In the rows, 128 means zero.
Each row of R is roughly a mix of the hidden directions of one of several groups.
R, 136 rows:
[[107 101 144  85 114  89 123 128 150 186]
 [174 121 156 146 162  97 128 104  94 168]
 [129 118 120  74  77 132 166 158 149 147]
 [104 119 111  86 118 111 158 183 169 140]
 [159 170 137 135 161 137  86 103 144 173]
 [136  85 136  83  81 167 129 142 131 158]
 [160 156 136 187 141 125  94  92 139 102]
 [171 181 141 134 157 123 137 101 140 174]
 [155 136 152 121 119  77 119 111  71  95]
 [ 90 127 127  75  97 162 129 139 126 176]
 [ 96 109 126  57  98 158 133 138 111 136]
 [ 76 113 155 139  95 119 174 165 142 144]
 [104 157 125 123 102 117 145 141  60  89]
 [148  52 135 118 133 151 149 136  96 149]
 [177 119 135 131 164 125 152 113  79 168]
 [105  75 121 123  78  97 108 154 123  99]
 [158 157 156 105 149 182 140 100 138 165]
 [ 79 125 136 154  85 157 131 146 154  84]
 [108 162 116  91 124  81  92 117 123 173]
 [ 71 125 111 167 138 119 161 129  87 102]
 [136 133 139 157 111 148 174 162 137 188]
 [113 110 169 143 137 133  77  89 129 174]
 [ 77  98 106 105 145 152 156 159 155  97]
 [159 175 139 129 154 131  75 120 147 168]
 [ 94 127 133 165 109 181 116 130 183 125]
 [126  96  82 115 150  95 180 120 117  98]
 [104  95 140 143 113 100 100  92 169  82]
 [112  92  99 173 130 135  86 135 155  86]
 [ 79 123 118 176 169 156 139 139 159 146]
 [140 142 138 189  93 109 142 104  88 155]
 [ 98 180 160 145 116 107 155 138  85 154]
 [102  92 135 112  98 149 189 140 110  97]
 [136 136 105  66  80 155 156 129 148 131]
 [146 172 131 168 147 113  72 126 151 154]
 [206 144 111 128 148 101 104 110 130 134]
 [ 72  98 119 117 140 144 148 162 155  86]
 [167 144  69 138 146 149  91  95 141 131]
 [142 148 121 165 113 149 117 122  97  57]
 [170  82 125 118 123 135 120 138 194 141]
 [175 162 138 118  79 140  97  94 126 151]
 [ 86 177  75 147 131  95 139 129 122 142]
 [154 170  98 170 135 132 112 103 108  80]
 [157 173 117 128 140 127 143 150 105 195]
 [ 95 130 101 138 137 181 142 137 182 155]
 [122 162  89 133  92 102 170 142 105  88]
 [155 124 107 175 152 155 109 121 184 105]
 [163  84 107  78 127 175 128 112 111 127]
 [148 186  94 104 100 125 141 154 144  90]
 [144 171 139 166 150 113  95  96 130 176]
 [161 169 155 140 127 130  76 122 152 171]
 [ 97 117 122 122 114 173 154 139 142 195]
 [119 132 133 127 148  97 188 137  82  89]
 [108 174 105 123 103 170 128 180 139 105]
 [139 137 111 132  79 138  64 115 158 154]
 [122  76 142 140 179 124 151 113  79 125]
 [130  74 156 147 157 166 107  97 117 157]
 [143 124 160 121 137  97 133 139 133 207]
 [100 127 104 127 133 177 129 146 185 165]
 [180 125 121 118 171 108 112  92  85 111]
 [155 119  99 142 154 150  72  82 127 150]
 [ 99 163  97 124 116  72 131 140  83 111]
 [142 107 146 108 125  93 151 118  56 107]
 [183  84 111  85 117 159 131 114 116 113]
 [144 135 136 115 134 125  48 111 135 167]
 [113 132 126 191 144 152 133  96 125  76]
 [101  88 117 110 103 127 178 153 113  83]
 [138  92 132 121 113 117 108  98 104  57]
 [ 92 182 141 139 130 134 132 108  67 116]
 [125 114 175 135 130 177 124 124 179 164]
 [ 86 113 109 139 145 168 127 153 188 114]
 [168 145  79 114 164 133  76 110 132 127]
 [158 177 153 133 134 114  86 117 138 179]
 [147 136  65 146 142 129  88  90  99 129]
 [ 99 153 115 136 121 112 142 123  52  99]
 [175  96 136 108 150 109 119  97  75 107]
 [128  97  93 156 133 114  71 141 160  93]
 [162 152 115 111 181 137 146 143 117 183]
 [ 98 153 132 184 156  98 127 139 156  90]
 [155 177 143  98 100 112 154 147 139  80]
 [116  82 110  94 106 113 178 144 114  91]
 [ 65 112 118 126 144 130 155 167 159  96]
 [107 175 149 106 130 107 170 141  80 152]
 [ 86 154 151 156 155 119 190 115 117 134]
 [158 181 150 134 153 161  94 124 154 160]
 [ 67 126 151 126 158 109  87  94 145 114]
 [172 168 137 123 163 127 128 161 116 180]
 [113  81 156 150 171 157 132 102  91 146]
 [ 70  90 142 127 157 136 105 149 119  86]
 [161  78 156 110  86 131 148 131  91 153]
 [177  83 117 108 121 120 138 168 162 157]
 [133  74 147 145 168 134  98  89 113 159]
 [ 87 172 132 124  85 107  85 149 150 126]
 [105 105 123  97  98 101 177 160 103  96]
 [112 119 152 112 106 111 175 180 172 125]
 [ 97 118 115 161 126 150  88 102 146 187]
 [138 105 124 157  96 162 155 124  93  72]
 [ 90 151 136 173 154  79 137 157 149 111]
 [107 176  79 149  97 109 137 117  91 110]
 [134  97 160 108 134 169  69 136 146 157]
 [160 183 139 121 167 139 152 103 129 169]
 [ 84 139 139 122  80  92 153 172 145 135]
 [123 102 130  72 144 123 146 148 149 187]
 [ 94 139 136 182 154 102 120 158 172 110]
 [109  93 121 134 103 127 116  96 133  55]
 [128  70 144 140 120 164 116 134 172 167]
 [ 71 168 131 172 145 107 134 146 157 130]
 [147 199 109 135 146 123 118 147 116 173]
 [164  92 182 100 140 142 127 141 172 128]
 [118 107 172 115 133 186  96 145 153 158]
 [132  98 133  78 135 112 145 144 153 191]
 [147  64 154 128 139 154  88 114 144 157]
 [ 72  92 106 131 116 114 137 151  94  85]
 [127 175  96 130  67 102 116 126 107 103]
 [200 109 120 114 155 114 144 113  93 149]
 [103 125  82  85  97 158 160 134  91 128]
 [111 158 140 176 127  91 117 155 181 116]
 [201 122 144 161 142 149 147 150 116 106]
 [147  88 151  93 129 109 150 143 135 191]
 [ 91  88 140 111 108  88 115 103 177 144]
 [ 99 164 147 148 137 116 157 101  77 166]
 [ 67 134 114 123  82 150 133 152 165 113]
 [ 93  91 128 105 143 117 145 153 118  63]
 [142 122 134  98  71 143 160 136 128 183]
 [178 127  93 115 139 137  65 103 131 125]
 [ 80 111 125 113 101 125 111 181 108  87]
 [141  71 117 102 129 141  83  83 133 144]
 [ 97  91  98 100 117  98 124 166 110  83]
 [102 126 136 175 180  87 140 136 108 100]
 [142 145 129 158 161 108 105  97 108  64]
 [112  82  95  94 124 104 169 137 108  91]
 [147  93 142  71 148 103 118 142 168 156]
 [ 81 105 130 140  87 111 101 171 111  95]
 [164  95 123 129  94 134  89 118 183 150]
 [172 147 146 134 148 168 152  86 155 162]
 [138 160 137 178 100 118 101 112  90  85]
 [172 128 161 112 127 105  80 144 110  82]]
Here is one row from each group, named. Which group is each of the other rows in?
[139 124 127 193 142 127 123  70 138 155]
(54)
[161 181 126 117 107 107 118 112 123 187]
(114)
[173 173 118 135 147 130 142 149 101 182]
(111)
[100 123 165 126  97  98 182 161 155 128]
(131)

[105 169 100 142 127  78 164 119  91 107]
(131)
[148 100 129 100 152  91 138  97 115 188]
(111)
[132 163 148 148 119  89 185 112 104 160]
(54)
[130 157 117 135 108 185 115 133 187 151]
(131)
[123 132 141  79 133 107 119 160 154 191]
(111)
[173 113 123  77  90 148 142 102  93 127]
(114)
[133  84 121 111 112 165 154 151 145 186]
(114)
[104 114 136  80 107 144 179 160 102 102]
(54)
[ 98 110 111 157  98  82 106 168 125  91]
(54)
[ 78  90 137 161 145 142 116 111 100 173]
(131)
[110 195 119 131  78 128 133 128 102 102]
(131)
[164 142 142 109  97  67 156 132  92 134]
(114)
